(in the rows, 128 means zero)
Rows swapped in pairs by one turn or mirror: which row each one swaps with
The rows were stretched afterwards, more along some directions than others.
sasap: [120 151 137 136 148 109 128 160 122 123 145 124 179 114 151 142  90]
mepaz: [135 101 139 131  91 127 134 158 131 151 102 157  98 147 104 120 158]
mupil: [124 120  89 126 118 134 101  65 122 136 100 135 109 103 132 129 140]
Lor: [118 158 150 123 175 109 134 133 125  86 155 127 162 118 145 142 108]
pek: [124 144 155 131 158 104 128 148 113 123 155 140 187 136 148 145  89]
Pumod: [143 111 100 122 119 141 119 115  95 130 121 122 131 120 100 120 147]
duri: [116 147 155 115 138  95 101 141 150 118 152 160 153 123 153 146  89]
Sus: [138 111 110 128 124 130 131 119 103 114 132 138 130 123 100 122 139]
Zago: [143 129  79 117 104 123  97  87 101 161 108 102 115 110 140 133 127]
pupu: [ 94 131 137 115 148 120 128 141 136 122 143 138 136 145 128 140  87]
Fur: [110 161 130 127 157 119 116 151 106 114 146 120 171 106 144 142 105]
Guted: [147 105 118 125 117 138 124 121 110 128 124 146 126 122  96 120 147]
tozaz: [129 103 148 135 106 124 140 167 129 143 110 157 106 159 104 112 155]
funif: [142 132  85 122  86 108  95  80 108 158  96 128 112 107 144 119 127]
taze: [129 127  92 111 127 108  86  74 129 135 111 142 127  94 145 129 129]
mevo: [145 110 115 122 117 130 134 125 100 129 133 135 138 118 106 119 136]
Tapip: [133  99 151 136  97 122 138 162 128 145 111 168 105 159 101 114 155]
Nup: [137 126  95 128 107 115 117  85 119 158 108 137 118 109 138 127 133]
vagar: [121 147 135 132 161 118 126 174 113 125 149 107 176 139 143 151  97]
Dig: [131 125 102 120  98 100 107  66 136 147 105 153 105  99 143 134 131]
vam: [144 111 119 117 118 130 120 126 102 127 130 139 133 124 101 127 138]
letu: [118 115  92 108 103 140 103  78 142 154  97 134  83 118 125 128 118]
lub: [123 125  90 115 121 126  96  85 126 149 115 140 118  99 143 127 133]
zuvev: [146 109 110 120 125 141 120 114 105 125 127 133 131 116 101 118 143]
gogo: [125  94 142 134  95 143 133 160 145 150 101 161  91 153  99 114 153]
vasup: [138 106 156 132  94 110 146 147 136 141 113 176 109 158 112 110 151]
luvu: [122 152 155 139 145  88 131 159 116 117 143 143 167 114 144 142 102]
ruvip: [140 101 147 139  91 132 134 153 140 144  96 158  95 149 110 117 153]
Temi: [130 106 142 137 102 133 137 169 127 149 104 144 111 153 106 118 155]
fomi: [143 104 140 135  98 130 138 160 127 146 100 155 109 153 106 111 156]
dap: [149 136  92 125  98 100  96  73 102 144  99 135 112  90 135 125 136]
Fafuz: [105 142 152 119 165 110 114 152 124 120 161 145 179 127 153 143  93]
der: [133 138 101 112 113 115 114  59 127 128 111 126  95  87 145 126 140]
mosa: [141 131  92 133 115  91 101  77 101 142 102 110 129  96 143 129 142]
Vetof: [129 132 102 104  89  96  84  69 141 147 120 157  98  99 149 130 118]
bikug: [142 123 109 118 118  93  95  82 110 159 121 146 146 113 143 139 129]
fakib: [100 138 157 120 155  84 117 148 138 120 153 153 170 120 159 143  96]
rerus: [132 102 112 119 116 142 118 120 109 127 127 145 118 135  94 117 139]
duvi: [124 147 144 148 170  89 124 158 112 108 135 116 185 128 143 144 116]
zifop: [152 113 126 119 118 128 132 107 118 123 134 152 139 115 110 120 135]
podo: [130 141  86 116  94 126  90  79 110 157  97 121 104  82 144 125 137]
kog: [118 136 160 133 162  84 126 162 122 134 157 151 193 139 147 153 104]
Datu: [ 97 134 154 139 158 116 135 150 132 113 143 143 162 131 142 145 106]
lako: [117 144 163 125 150  88 121 136 133 111 150 158 172 130 150 151  90]

Swapped with funif: sasap
Swapped with Fur: podo
Swapped with Guted: Tapip
Swapped with taze: fakib

